128 stands for zero in the data rows.
Some points:
[146, 116, 141, 135, 132, 96, 105, 147, 119, 120, 117, 126, 103, 149, 156, 151, 116, 129, 115, 132, 120, 117, 130, 123, 207, 102, 109, 97, 144, 131, 94, 128]
[204, 180, 115, 184, 127, 122, 160, 175, 134, 108, 141, 142, 142, 143, 102, 104, 126, 156, 106, 129, 116, 110, 121, 160, 138, 137, 96, 128, 123, 166, 138, 125]
[107, 90, 78, 116, 148, 144, 108, 113, 122, 115, 122, 138, 129, 116, 74, 121, 168, 153, 110, 177, 102, 85, 110, 127, 142, 66, 165, 128, 136, 178, 123, 156]
[135, 160, 139, 153, 94, 139, 96, 134, 111, 143, 147, 167, 125, 131, 146, 158, 121, 143, 100, 131, 114, 142, 109, 115, 123, 145, 95, 169, 115, 140, 133, 110]
[130, 133, 103, 107, 111, 134, 122, 139, 162, 107, 130, 139, 123, 132, 152, 145, 105, 133, 129, 151, 134, 131, 124, 98, 129, 121, 137, 105, 158, 143, 117, 126]
[102, 127, 137, 143, 155, 118, 130, 100, 157, 111, 93, 167, 135, 190, 161, 115, 105, 122, 134, 173, 130, 157, 84, 163, 122, 140, 134, 134, 143, 121, 146, 121]
[100, 119, 118, 104, 99, 137, 145, 123, 170, 176, 129, 109, 169, 151, 135, 146, 166, 119, 140, 150, 111, 122, 162, 105, 94, 144, 117, 105, 156, 155, 98, 103]
[114, 162, 123, 93, 112, 110, 147, 123, 105, 43, 127, 124, 167, 138, 90, 113, 113, 126, 153, 112, 109, 114, 158, 116, 117, 158, 132, 166, 129, 144, 108, 142]
[123, 103, 138, 131, 102, 160, 144, 123, 119, 124, 156, 96, 165, 119, 108, 94, 121, 106, 182, 158, 97, 91, 70, 131, 117, 107, 114, 76, 98, 116, 123, 134]
[161, 105, 71, 151, 74, 91, 157, 118, 107, 112, 200, 132, 132, 127, 146, 150, 178, 74, 134, 53, 139, 143, 147, 137, 149, 118, 117, 117, 164, 124, 118, 121]
[125, 126, 125, 120, 114, 138, 150, 144, 165, 139, 100, 113, 88, 157, 125, 137, 132, 126, 142, 96, 135, 106, 144, 124, 133, 132, 159, 118, 150, 135, 147, 142]
[151, 127, 115, 135, 113, 130, 154, 137, 86, 142, 132, 120, 102, 115, 144, 111, 135, 119, 156, 151, 141, 103, 119, 142, 82, 109, 153, 118, 142, 133, 141, 126]
[109, 105, 129, 140, 113, 123, 141, 141, 177, 133, 119, 122, 114, 142, 158, 103, 120, 127, 127, 97, 123, 114, 130, 174, 132, 130, 138, 153, 145, 139, 141, 101]
[130, 131, 136, 114, 170, 82, 163, 147, 124, 128, 161, 154, 147, 107, 131, 145, 109, 123, 142, 157, 126, 154, 150, 124, 147, 81, 126, 135, 135, 135, 118, 147]
[139, 125, 109, 145, 131, 113, 126, 144, 111, 135, 87, 129, 147, 139, 117, 137, 127, 109, 134, 121, 127, 104, 137, 137, 138, 134, 125, 128, 66, 123, 120, 143]
[146, 145, 109, 143, 166, 119, 106, 139, 126, 116, 141, 128, 134, 134, 116, 128, 111, 120, 120, 119, 141, 139, 109, 143, 119, 117, 158, 151, 140, 115, 129, 113]
[146, 114, 130, 131, 145, 142, 139, 97, 127, 139, 92, 85, 159, 132, 100, 150, 101, 138, 110, 130, 111, 113, 86, 114, 154, 106, 178, 176, 128, 96, 110, 84]
[113, 131, 108, 150, 153, 119, 126, 119, 138, 161, 132, 119, 175, 191, 139, 140, 163, 159, 165, 146, 147, 117, 152, 137, 82, 121, 156, 117, 131, 127, 120, 115]
[135, 142, 126, 104, 106, 114, 102, 160, 114, 166, 108, 138, 141, 120, 149, 150, 169, 92, 104, 166, 95, 149, 124, 167, 143, 130, 159, 138, 106, 110, 117, 136]
[154, 124, 115, 83, 80, 91, 101, 134, 111, 103, 141, 128, 125, 114, 145, 117, 93, 166, 141, 114, 115, 143, 128, 118, 137, 136, 106, 109, 93, 121, 127, 100]
[129, 149, 142, 134, 146, 140, 137, 160, 137, 112, 137, 146, 123, 147, 79, 88, 137, 117, 139, 144, 97, 129, 137, 158, 131, 147, 117, 120, 151, 125, 138, 101]
[79, 203, 76, 115, 144, 105, 146, 177, 130, 192, 136, 92, 113, 114, 131, 99, 135, 211, 89, 101, 113, 147, 94, 142, 120, 127, 146, 99, 123, 121, 161, 130]
[98, 112, 125, 154, 110, 129, 121, 90, 142, 155, 149, 142, 113, 131, 61, 122, 94, 129, 128, 119, 97, 145, 139, 120, 134, 127, 111, 123, 127, 92, 128, 104]
[125, 135, 103, 119, 149, 130, 151, 99, 104, 128, 133, 144, 127, 93, 136, 168, 111, 121, 136, 143, 147, 116, 137, 135, 149, 123, 150, 139, 136, 100, 128, 142]
[133, 136, 143, 145, 106, 108, 111, 143, 141, 136, 127, 120, 143, 132, 111, 111, 123, 122, 158, 125, 132, 155, 186, 115, 136, 133, 145, 113, 133, 105, 118, 132]
[144, 127, 170, 74, 160, 121, 133, 82, 145, 144, 127, 160, 171, 82, 108, 124, 139, 124, 75, 99, 170, 104, 101, 133, 146, 115, 96, 93, 142, 181, 154, 137]
[123, 116, 99, 111, 158, 217, 149, 125, 140, 108, 130, 156, 161, 124, 140, 120, 160, 117, 122, 99, 153, 132, 157, 139, 174, 120, 135, 82, 61, 79, 169, 130]
[122, 153, 114, 126, 133, 144, 167, 146, 101, 112, 114, 145, 158, 76, 130, 117, 132, 110, 72, 113, 113, 150, 123, 61, 137, 112, 141, 97, 112, 130, 146, 121]
[117, 102, 123, 147, 129, 160, 100, 163, 119, 155, 156, 137, 159, 162, 138, 105, 121, 156, 105, 109, 223, 106, 140, 100, 120, 163, 147, 149, 102, 131, 115, 137]
[106, 131, 148, 121, 154, 114, 171, 110, 105, 157, 125, 128, 112, 114, 132, 135, 121, 123, 98, 122, 85, 117, 138, 130, 123, 145, 143, 143, 109, 130, 111, 99]
[131, 113, 159, 177, 128, 136, 75, 121, 159, 103, 120, 66, 118, 51, 134, 123, 132, 120, 167, 139, 134, 124, 137, 115, 110, 128, 114, 126, 143, 114, 209, 75]
[127, 93, 82, 113, 91, 108, 137, 126, 101, 98, 90, 95, 122, 98, 159, 138, 119, 96, 152, 142, 140, 195, 105, 102, 101, 169, 92, 153, 135, 158, 172, 95]
[107, 116, 134, 151, 115, 78, 133, 140, 123, 134, 96, 165, 101, 130, 69, 160, 144, 87, 126, 130, 156, 119, 132, 150, 149, 145, 153, 132, 111, 109, 117, 141]
[99, 112, 114, 125, 149, 172, 105, 138, 133, 129, 161, 126, 103, 152, 147, 133, 146, 94, 140, 108, 94, 127, 135, 103, 108, 135, 94, 131, 150, 128, 136, 118]
[102, 122, 146, 153, 118, 158, 124, 148, 126, 104, 120, 100, 118, 121, 127, 145, 136, 164, 164, 119, 149, 150, 123, 111, 123, 153, 103, 111, 159, 114, 99, 121]
[166, 133, 133, 125, 129, 120, 107, 140, 143, 134, 91, 147, 111, 176, 127, 139, 131, 131, 98, 155, 137, 74, 127, 97, 124, 83, 114, 121, 89, 92, 168, 139]
[134, 146, 143, 129, 145, 94, 131, 124, 150, 127, 127, 123, 130, 141, 144, 142, 167, 152, 104, 157, 122, 112, 126, 83, 127, 134, 123, 157, 156, 102, 173, 155]
[148, 117, 96, 111, 106, 157, 80, 101, 158, 146, 114, 165, 98, 112, 87, 113, 105, 128, 149, 159, 161, 142, 143, 139, 147, 121, 131, 142, 125, 143, 133, 109]
[128, 153, 120, 154, 119, 120, 129, 109, 99, 125, 134, 96, 98, 123, 153, 113, 110, 138, 123, 152, 98, 126, 128, 117, 150, 109, 140, 112, 166, 126, 133, 115]
[145, 89, 130, 85, 125, 126, 148, 143, 142, 145, 171, 100, 120, 147, 152, 140, 85, 156, 156, 122, 101, 144, 134, 113, 127, 128, 163, 137, 129, 139, 119, 142]
[154, 115, 100, 132, 149, 140, 122, 123, 149, 135, 125, 163, 132, 126, 135, 121, 157, 140, 168, 121, 108, 83, 129, 128, 146, 183, 110, 119, 142, 112, 137, 166]
[135, 147, 168, 88, 124, 100, 73, 119, 75, 132, 147, 134, 134, 185, 133, 139, 122, 121, 119, 102, 99, 160, 65, 151, 113, 116, 143, 98, 191, 139, 123, 156]
[162, 132, 177, 149, 157, 97, 141, 124, 125, 121, 162, 121, 132, 102, 145, 137, 166, 139, 154, 129, 132, 138, 67, 137, 93, 136, 160, 108, 59, 109, 78, 89]
[147, 131, 138, 107, 169, 186, 89, 170, 131, 149, 124, 103, 104, 108, 104, 134, 131, 108, 101, 131, 124, 144, 106, 118, 113, 113, 85, 135, 133, 106, 113, 201]
[124, 128, 102, 114, 140, 78, 119, 96, 178, 121, 140, 119, 114, 136, 110, 120, 138, 127, 107, 134, 156, 149, 131, 160, 133, 106, 148, 161, 114, 149, 112, 154]
[79, 112, 103, 139, 129, 159, 125, 112, 82, 108, 187, 110, 37, 187, 129, 108, 196, 101, 159, 81, 165, 156, 149, 129, 154, 122, 73, 96, 78, 162, 116, 105]
[137, 116, 120, 134, 139, 126, 144, 144, 134, 158, 114, 149, 140, 140, 128, 118, 133, 148, 128, 137, 139, 152, 122, 107, 125, 118, 119, 141, 145, 158, 107, 135]
There is one direction along which these points spread out most. Take the direction at right angles to it along which they spread out most. Then take the direction at right angles to both along which they spread out most. Go by this last direction. How far along it is each point below, from 0 to 99? 50 is the average, and the first point above lies past it. One standard deviation of the points above along it is 16.
[154, 140, 122, 100, 141, 105, 133, 92, 133, 122, 82, 118, 122, 121, 129, 89, 132, 113, 101, 132, 152, 96, 143, 138, 119, 172, 123, 134, 128, 137, 85, 105] --> 48
[130, 159, 140, 124, 124, 122, 107, 123, 136, 121, 157, 138, 104, 125, 125, 114, 116, 96, 138, 121, 107, 135, 156, 111, 140, 137, 147, 175, 121, 142, 146, 138] --> 51
[101, 145, 133, 133, 108, 114, 113, 155, 92, 95, 135, 127, 138, 109, 129, 144, 97, 108, 99, 143, 133, 124, 156, 133, 112, 136, 167, 124, 142, 119, 115, 114] --> 51
[137, 80, 170, 122, 134, 158, 140, 136, 157, 142, 105, 183, 99, 107, 145, 93, 118, 163, 151, 76, 115, 146, 143, 107, 119, 93, 125, 197, 114, 99, 107, 122] --> 38
[87, 154, 156, 147, 121, 113, 118, 133, 138, 130, 97, 132, 158, 86, 141, 100, 98, 110, 159, 124, 142, 118, 115, 145, 121, 118, 108, 150, 128, 113, 126, 129] --> 31
[117, 173, 138, 110, 111, 171, 141, 107, 122, 113, 145, 91, 140, 95, 156, 134, 127, 140, 141, 151, 158, 145, 160, 139, 169, 154, 125, 140, 162, 116, 125, 140] --> 39
[108, 130, 193, 128, 87, 143, 159, 130, 129, 102, 122, 137, 117, 118, 91, 165, 133, 169, 128, 158, 129, 124, 63, 133, 104, 150, 136, 154, 154, 146, 105, 138] --> 47
[145, 51, 156, 122, 113, 134, 175, 103, 129, 125, 141, 137, 139, 149, 123, 137, 119, 136, 66, 134, 145, 121, 158, 146, 85, 137, 52, 122, 113, 91, 162, 165] --> 43
[149, 140, 133, 181, 146, 150, 101, 93, 104, 105, 107, 103, 112, 84, 183, 143, 104, 112, 97, 110, 107, 133, 147, 116, 110, 169, 135, 66, 116, 144, 70, 200] --> 48
[134, 123, 151, 122, 148, 138, 118, 84, 87, 144, 71, 110, 163, 142, 134, 132, 148, 146, 138, 89, 114, 142, 162, 143, 106, 110, 142, 130, 117, 181, 161, 130] --> 48
[91, 123, 157, 123, 122, 130, 132, 140, 142, 135, 132, 122, 119, 129, 125, 144, 65, 112, 124, 130, 146, 91, 114, 166, 120, 107, 94, 130, 111, 131, 141, 119] --> 41
